Rotation paths and how fast each direction turns (degrees per step):
Each turn is a multiple of 5 degrees from 10 to 175, or 0.
Each row of a path follows its step; steps can be skipped.
Rotation 1:
step 0: [ -5   8  -9   3   3  -2  16   1   7   5 -19  -9 -13   0  -3   9   4   2
  -4   9  -4   9  -4 -15  -3 -12  -9  -4 -14   5   2   3  11 -19   5   8
  19   7   6   9  -1  -5   8  -6  -2 -12 -13  19  -6   0 -14 -14  -1  19]
step 6: [ -3   4   2   0  12   1   8  10   0   4 -12   0 -13 -15  -4   6 -24   0
  -6   6 -18  -2  -3  -3 -11 -14  -4  10  -4 -17  -8   9  10  -5  -2   8
   0   3  -5 -15  -1 -12  -1   3   0  11   0 -20  -8   7  -6  -1  14  24]
step 8: [  5  11  -7  -3   4   2  18  11   0   8 -13  17  -4   7  -2   7  -7  -4
   6   5  -5   2  -2 -18 -16  -1  -3  -4 -13  -2  -5  -9   7 -23  -1   1
   6   9   4  10   4  -9   2  -8  -8 -15 -16   3   1  -3 -16 -12  20  10]
step 11: [-17  -2  -4   0 -10   5   2  -4   0   1 -15   3   1   9 -17 -17 -33   2
  -9   6  -2  -4  -3  -8  -3  12  -3  10  -2  -2   6  19   2 -16   9  -5
   3 -12   6  -5   9  -2  -2 -12   5  -3   0  15 -10  13   0 -12  -3   8]
step 13: [-19   0  -5 -11  -1  -4   8  -8  11   5  -5 -15 -14   1   5  -2 -14   4
   1   5  -3   5  -3 -11 -15   0 -28  -3   5  -1   1  10   9 -13 -10  17
   1   1   8   2  13  -6   8  18 -14  -3 -12  15  -3   9   0   4 -10   6]
step 17: [-17   7 -10   0  -8   8  17   9   0   9  -7   2 -14  -4   6  -4  -3   2
   3   9  -4  -3  -5  -7 -10   2 -11   3   9 -11  10  14   6 -28  -1  12
  -5  11   5  12   8 -10  20  11  -8  -2 -11  -1   7  12 -11   4  -1  -6]
step 21: [-19   8   2  -5   5  -4  17   7  12   0 -12   0  -8  -1   2  -7 -13   1
   5  12   8  12   0  -4 -20  -2  -6   2   1  -4   3  18  13 -16  -2   6
  -6  -1  14   6  21 -18  -2   9 -13   1 -16   5  -7  -4  -7  -4   8  -6]
[-3 -1 -3 -5  2  0 -1  1  5 -1  3  1 -1 -5  6 -6  2  0 -5 -1  0 -2  0  2
  0  2  2  6 -1  1  0 -2  1 -2 -2 -2 -2  1  2  6  4 -3  0 -3  0 -1 -2 -1
  0  3  4  1  0 -3]
10
[ 0  1  1  0 -5  2  3  1 -1  1 -3  3  3  0 -1 -1 -2 -2  2 -3  1 -5  0  0
  4 -3 -1  0 -2 -3  5  2  0  1  2 -1  3  8  0  1  0  2  0 -4  5 -3 -1  3
  4  3  2  2 -3 -6]
45
[ 0  3  8  0  1  3  0  3 -1  2 -2  4  4  0 -2  0 -3  0 -2  6  1  5  6 -1
  5  4  1  5  1 -2  2  2 -1 -1 -1 -1 -3 -4 -4 -3  2 -3 -3 -1  1 -1  2 -2
  0  1  1  1  0 -1]
80
[-3 -4  0  2  0  0 -4 -6 -1 -1  5  3  1  2  1 -1 -2  2  0 -1  4  0 -3 -1
  1  7 -1  0  7 -4  1  0  2 -1  4 -3  2  0 -3 -1  1  3  1  5 -2  0 -5  4
  1  2  2  2  1 -1]
175
[-1  3  5 -4  4 -4  3  3  1 -4  3  1 -1  1  0  2 -6  0  1  3 -4 -3 -4  2
 -2  0 -3 -1  4  4 -4 -1  1 -1  3 -1  2 -1  4 -2  1  0 -3 -5  3 -3 -3  2
  1 -4  4 -1 -1  1]
140
[ 1 -1 -1  0  5  4  2  2 -2 -4  3  9 -3  1 -1  2  1  0  3  2  1 -1  0  3
  0  1  2  3  0 -1  0  3 -2  0 -1 -2  2  0  1  4 -5 -1  8 -2  2  0 -2 -2
  0  1 -5 -1  3  1]
35
